[[ 28  19  19 -11  75  57  10  28  17  14 -36  -3]
 [ 11 -55   8  28  73   5  65 -14  11 -29 -21 -19]
 [-22 -40 -31  44  23  -2  31  24  15  31 -16  52]
 [ -5  21  -2 -18  82  26  -4 -33  12  57 -11 -55]
 [ 79  48  41  26  54  42  31 -49  66   1  27   2]]
=>
[[ 79  -5 -22  11  28]
 [ 48  21 -40 -55  19]
 [ 41  -2 -31   8  19]
 [ 26 -18  44  28 -11]
 [ 54  82  23  73  75]
 [ 42  26  -2   5  57]
 [ 31  -4  31  65  10]
 [-49 -33  24 -14  28]
 [ 66  12  15  11  17]
 [  1  57  31 -29  14]
 [ 27 -11 -16 -21 -36]
 [  2 -55  52 -19  -3]]

[[-38 -24  60  22  24  -1]
 [ 13 -17  -4  -5  54  22]
 [ 12  41  58   4 -20 -30]
 [-74   8 -11  27 -28 -37]
 [ 23  -9  22  -4  48 -15]
 [-46 -35   0   1 -18 -25]
 [-47  38 -64 -28  36 -15]
 [-46  18  61 -17 -33 -51]
 [ 20  30   8  11  10  75]]
=>
[[ 20 -46 -47 -46  23 -74  12  13 -38]
 [ 30  18  38 -35  -9   8  41 -17 -24]
 [  8  61 -64   0  22 -11  58  -4  60]
 [ 11 -17 -28   1  -4  27   4  -5  22]
 [ 10 -33  36 -18  48 -28 -20  54  24]
 [ 75 -51 -15 -25 -15 -37 -30  22  -1]]

[[ -6 -29  59  46 -13 -35 -32  -5   5  26 -44  -6  71   6 -58   6]
 [ -1 -30  45  50 -27 -45 -51 -16   9  17 -33 -25  83  -1 -56   1]
 [ -8 -28  70  43  -1 -27 -19   3   2  32 -53   8  63   9 -60  12]]
=>
[[ -8  -1  -6]
 [-28 -30 -29]
 [ 70  45  59]
 [ 43  50  46]
 [ -1 -27 -13]
 [-27 -45 -35]
 [-19 -51 -32]
 [  3 -16  -5]
 [  2   9   5]
 [ 32  17  26]
 [-53 -33 -44]
 [  8 -25  -6]
 [ 63  83  71]
 [  9  -1   6]
 [-60 -56 -58]
 [ 12   1   6]]

[[33 45]
 [33 45]
 [83 91]
 [97 97]
 [85 80]
 [57 69]
 [94 89]
 [74 64]
 [97 92]
 [40 50]
 [92 95]
 [72 79]]
=>
[[72 92 40 97 74 94 57 85 97 83 33 33]
 [79 95 50 92 64 89 69 80 97 91 45 45]]

[[-31  11 -12   7   4  15  28  16   3 -24 -30   5]
 [ 93  31  21 -19   4 -19  -6 -88  13  32  76 -11]
 [ 16  16  19   9 -17  15  28 -30 -21  28  44  -8]
 [  1  13   6   7  -2  13  19 -17   3   7  16  -5]
 [ 12  13  14   7 -16  15  28 -25 -12  19  34  -8]
 [-91  -2 -27  11   4  29  43  68   2 -56 -80  18]
 [-47   9 -15   7   4  15  29  28   3 -32 -43   7]
 [-13  13  -4   2   4  11  24   1   5 -15 -14   1]]
=>
[[-13 -47 -91  12   1  16  93 -31]
 [ 13   9  -2  13  13  16  31  11]
 [ -4 -15 -27  14   6  19  21 -12]
 [  2   7  11   7   7   9 -19   7]
 [  4   4   4 -16  -2 -17   4   4]
 [ 11  15  29  15  13  15 -19  15]
 [ 24  29  43  28  19  28  -6  28]
 [  1  28  68 -25 -17 -30 -88  16]
 [  5   3   2 -12   3 -21  13   3]
 [-15 -32 -56  19   7  28  32 -24]
 [-14 -43 -80  34  16  44  76 -30]
 [  1   7  18  -8  -5  -8 -11   5]]

[[ 36  49 -38  15 -75  12  24  26  16   7   3 -48   2]
 [ 51 -54 -44 -32 -20 -24 -74  28 -13  -8 -26 -33 -28]
 [ 46 -36  24  13  28 -54  13  12 -88  14   8   1  17]
 [-16  42  14 -26 -37  41  26  15  45 -48 -12 -51  -4]]
=>
[[-16  46  51  36]
 [ 42 -36 -54  49]
 [ 14  24 -44 -38]
 [-26  13 -32  15]
 [-37  28 -20 -75]
 [ 41 -54 -24  12]
 [ 26  13 -74  24]
 [ 15  12  28  26]
 [ 45 -88 -13  16]
 [-48  14  -8   7]
 [-12   8 -26   3]
 [-51   1 -33 -48]
 [ -4  17 -28   2]]
---
[[43 37 35 35 35 35 35 35 35 34]
 [85 82 79 80 79 80 80 79 79 79]
 [70 68 66 66 66 67 66 66 66 66]]
=>
[[34 79 66]
 [35 79 66]
 [35 79 66]
 [35 80 66]
 [35 80 67]
 [35 79 66]
 [35 80 66]
 [35 79 66]
 [37 82 68]
 [43 85 70]]

[[-5 -5]
 [21 19]
 [72 71]
 [-7 -8]
 [11 10]
 [36 36]
 [46 46]]
=>
[[-5 19 71 -8 10 36 46]
 [-5 21 72 -7 11 36 46]]

[[ 65  18  30 -66  95  -9  38  64  83 -11  11  -1  51 -42 -58  -6]
 [ 61 -24   4 -75  59  17  71  39 101  21   4  -1 -11 -12 -12 -36]
 [ 56  30  34 -50  92 -15  21  62  65 -19  11  -1  65 -43 -63   7]
 [-58   2 -27  86 -75  10 -34 -52 -67  16 -13  -4 -33  59  76  26]
 [-25 -39 -38  29 -62  32  24 -44  -2  43 -14  -4 -75  61  86 -17]
 [-13 -44 -37  12 -51  34  37 -37  16  46 -13  -3 -77  56  81 -25]]
=>
[[ -6 -36   7  26 -17 -25]
 [-58 -12 -63  76  86  81]
 [-42 -12 -43  59  61  56]
 [ 51 -11  65 -33 -75 -77]
 [ -1  -1  -1  -4  -4  -3]
 [ 11   4  11 -13 -14 -13]
 [-11  21 -19  16  43  46]
 [ 83 101  65 -67  -2  16]
 [ 64  39  62 -52 -44 -37]
 [ 38  71  21 -34  24  37]
 [ -9  17 -15  10  32  34]
 [ 95  59  92 -75 -62 -51]
 [-66 -75 -50  86  29  12]
 [ 30   4  34 -27 -38 -37]
 [ 18 -24  30   2 -39 -44]
 [ 65  61  56 -58 -25 -13]]

[[ 48 -19  27 -41  23  17  53  43]
 [ 62 -28  32 -48  34  31  61  72]]
=>
[[ 43  72]
 [ 53  61]
 [ 17  31]
 [ 23  34]
 [-41 -48]
 [ 27  32]
 [-19 -28]
 [ 48  62]]

[[ 57  50  74]
 [ 69 -40 -36]
 [-26 -59 -37]
 [ 61  33  35]
 [ -6  81  86]]
=>
[[ 74 -36 -37  35  86]
 [ 50 -40 -59  33  81]
 [ 57  69 -26  61  -6]]

[[-16  25]
 [-74  69]
 [ 71 -72]
 [-14  25]
 [-38  65]
 [-55 -48]
 [ 47  57]
 [-75 -13]
 [-10  25]]
=>
[[ 25  69 -72  25  65 -48  57 -13  25]
 [-16 -74  71 -14 -38 -55  47 -75 -10]]

[[  7 -83  37]
 [-60 -26 -61]
 [ -8  42  61]
 [-10 -25  52]
 [-44 -85  16]
 [-38 -18  86]
 [ 39  -4 -22]
 [ 17 -45  17]
 [  2 -11 -28]]
=>
[[ 37 -61  61  52  16  86 -22  17 -28]
 [-83 -26  42 -25 -85 -18  -4 -45 -11]
 [  7 -60  -8 -10 -44 -38  39  17   2]]

[[ 11 -12  15 -11  39  39]
 [  0  11  -5 -39  39  -6]
 [ 46 -35   5  12 -32  89]
 [  3  21  -2 -43  70 -27]
 [-20  -5 -15 -39 -54  21]
 [ 19  11  -3  51  21 -48]
 [ 22  15 -20  41  -8 -50]
 [-25  27 -25 -35 -16 -60]
 [-17 -19  19 -19  -8  52]]
=>
[[ 39  -6  89 -27  21 -48 -50 -60  52]
 [ 39  39 -32  70 -54  21  -8 -16  -8]
 [-11 -39  12 -43 -39  51  41 -35 -19]
 [ 15  -5   5  -2 -15  -3 -20 -25  19]
 [-12  11 -35  21  -5  11  15  27 -19]
 [ 11   0  46   3 -20  19  22 -25 -17]]

[[-51  41 -24  29  34  20  13 -15 -49]
 [-63  44 -38  42  49  26  28 -28 -58]
 [-72  49 -46  55  62  33  42 -39 -64]
 [-73  50 -48  54  61  35  40 -37 -66]
 [-69  48 -46  51  60  33  41 -35 -60]
 [-70  49 -45  50  59  32  39 -35 -63]
 [-71  49 -49  54  63  39  42 -38 -68]
 [-72  52 -47  54  61  35  42 -37 -67]]
=>
[[-49 -58 -64 -66 -60 -63 -68 -67]
 [-15 -28 -39 -37 -35 -35 -38 -37]
 [ 13  28  42  40  41  39  42  42]
 [ 20  26  33  35  33  32  39  35]
 [ 34  49  62  61  60  59  63  61]
 [ 29  42  55  54  51  50  54  54]
 [-24 -38 -46 -48 -46 -45 -49 -47]
 [ 41  44  49  50  48  49  49  52]
 [-51 -63 -72 -73 -69 -70 -71 -72]]
